In the data rows, 50 means zero.
Some points, each followed by its number:
[37, 51, 35, 44, 18, 07, 41, 20, 65, 22] 0
[58, 83, 39, 31, 35, 25, 19, 34, 00, 48] 1
[17, 60, 45, 83, 38, 62, 37, 42, 70, 54] 2
[47, 40, 27, 55, 39, 43, 37, 46, 82, 58] 3
[62, 49, 52, 44, 17, 32, 00, 69, 77, 71] 4
[38, 52, 50, 31, 70, 65, 11, 24, 36, 43] 5
[34, 23, 38, 15, 59, 74, 64, 58, 61, 50] 6
[72, 79, 68, 88, 80, 60, 24, 58, 00, 07] 7
[43, 65, 41, 54, 34, 33, 22, 23, 32, 55] 8
[51, 59, 34, 42, 19, 22, 60, 41, 48, 17] 9
[69, 65, 72, 43, 83, 66, 65, 54, 65, 80] 10
[55, 56, 60, 52, 83, 47, 67, 50, 48, 32] 11
[45, 34, 29, 75, 00, 39, 30, 51, 13, 52] 12
[18, 07, 24, 58, 00, 48, 43, 56, 00, 27] 13
[52, 48, 54, 61, 71, 52, 79, 44, 22, 55] 14
[52, 52, 63, 55, 79, 55, 57, 51, 19, 47] 15
[61, 66, 77, 44, 75, 74, 52, 37, 68, 63] 16
[81, 70, 62, 49, 72, 61, 26, 82, 17, 80] 17
[64, 63, 40, 51, 93, 84, 84, 52, 85, 77] 18
[91, 76, 48, 41, 07, 07, 02, 27, 12, 28] 19
[38, 27, 42, 68, 05, 55, 32, 89, 78, 60] 20
[46, 52, 59, 66, 77, 71, 54, 52, 76, 38] 21
[12, 37, 39, 74, 00, 65, 42, 37, 77, 35] 22
[47, 40, 50, 89, 17, 48, 16, 68, 67, 53] 23
[56, 77, 71, 51, 74, 77, 33, 43, 58, 30] 24
[39, 47, 60, 76, 81, 47, 64, 38, 49, 02] 25
[72, 73, 55, 36, 70, 46, 65, 63, 75, 79] 26
[60, 57, 75, 77, 69, 74, 40, 55, 00, 05] 27
[40, 37, 48, 46, 10, 18, 44, 37, 46, 35] 28
[48, 56, 51, 53, 78, 40, 64, 59, 68, 65] 29
[24, 57, 21, 68, 32, 58, 59, 42, 73, 68] 30
[35, 50, 34, 22, 00, 06, 49, 27, 00, 30] 31
New points follow, each followed by the numbers of its three nearest points above by angle, seen from the average point of the numbered points, nearest first.
[38, 43, 28, 41, 13, 16, 51, 21, 74, 39] 0 28 9
[54, 31, 56, 38, 66, 54, 10, 92, 94, 66] 4 20 3
[21, 17, 36, 57, 00, 43, 53, 36, 00, 32] 13 12 31
[59, 53, 47, 40, 60, 44, 42, 34, 31, 53] 1 5 15
[51, 54, 61, 57, 51, 31, 38, 32, 04, 54] 1 8 15
[60, 47, 60, 41, 76, 41, 46, 50, 22, 46] 15 11 14
[55, 43, 59, 67, 20, 61, 49, 99, 98, 69] 20 23 4
[57, 45, 31, 15, 53, 60, 51, 43, 86, 55] 6 3 18
[53, 54, 19, 19, 00, 00, 45, 31, 99, 60] 0 3 28
[49, 20, 52, 46, 66, 76, 59, 50, 46, 32] 6 21 11
[57, 76, 59, 58, 78, 87, 39, 49, 21, 72] 17 15 10
[46, 58, 42, 29, 36, 50, 48, 75, 30, 77] 17 26 6
[54, 54, 63, 46, 83, 85, 73, 51, 70, 58] 18 10 16
[32, 23, 54, 62, 24, 46, 42, 61, 19, 38] 13 12 28
[47, 48, 43, 45, 71, 66, 85, 51, 85, 52] 18 29 21
[30, 38, 56, 64, 93, 89, 70, 55, 78, 31] 21 18 11
[49, 34, 50, 30, 63, 45, 57, 61, 77, 55] 6 29 26
[57, 41, 41, 50, 18, 46, 00, 82, 71, 54] 4 20 23
[58, 55, 43, 40, 75, 57, 64, 46, 97, 58] 18 29 26
[87, 82, 51, 47, 00, 00, 00, 09, 51, 35] 19 8 0
[04, 17, 28, 32, 03, 00, 48, 29, 42, 51] 28 31 0
[36, 38, 41, 43, 59, 50, 42, 49, 83, 59] 3 6 29
[60, 67, 51, 44, 81, 63, 62, 40, 71, 58] 18 10 16
[39, 38, 43, 36, 43, 36, 46, 42, 00, 41] 31 13 1
[42, 25, 57, 44, 56, 42, 66, 52, 64, 30] 6 25 11
[51, 40, 62, 70, 67, 65, 52, 57, 75, 33] 21 25 18
[64, 54, 58, 50, 60, 68, 61, 52, 21, 23] 27 15 7
[65, 45, 77, 69, 76, 83, 65, 79, 92, 66] 21 10 18
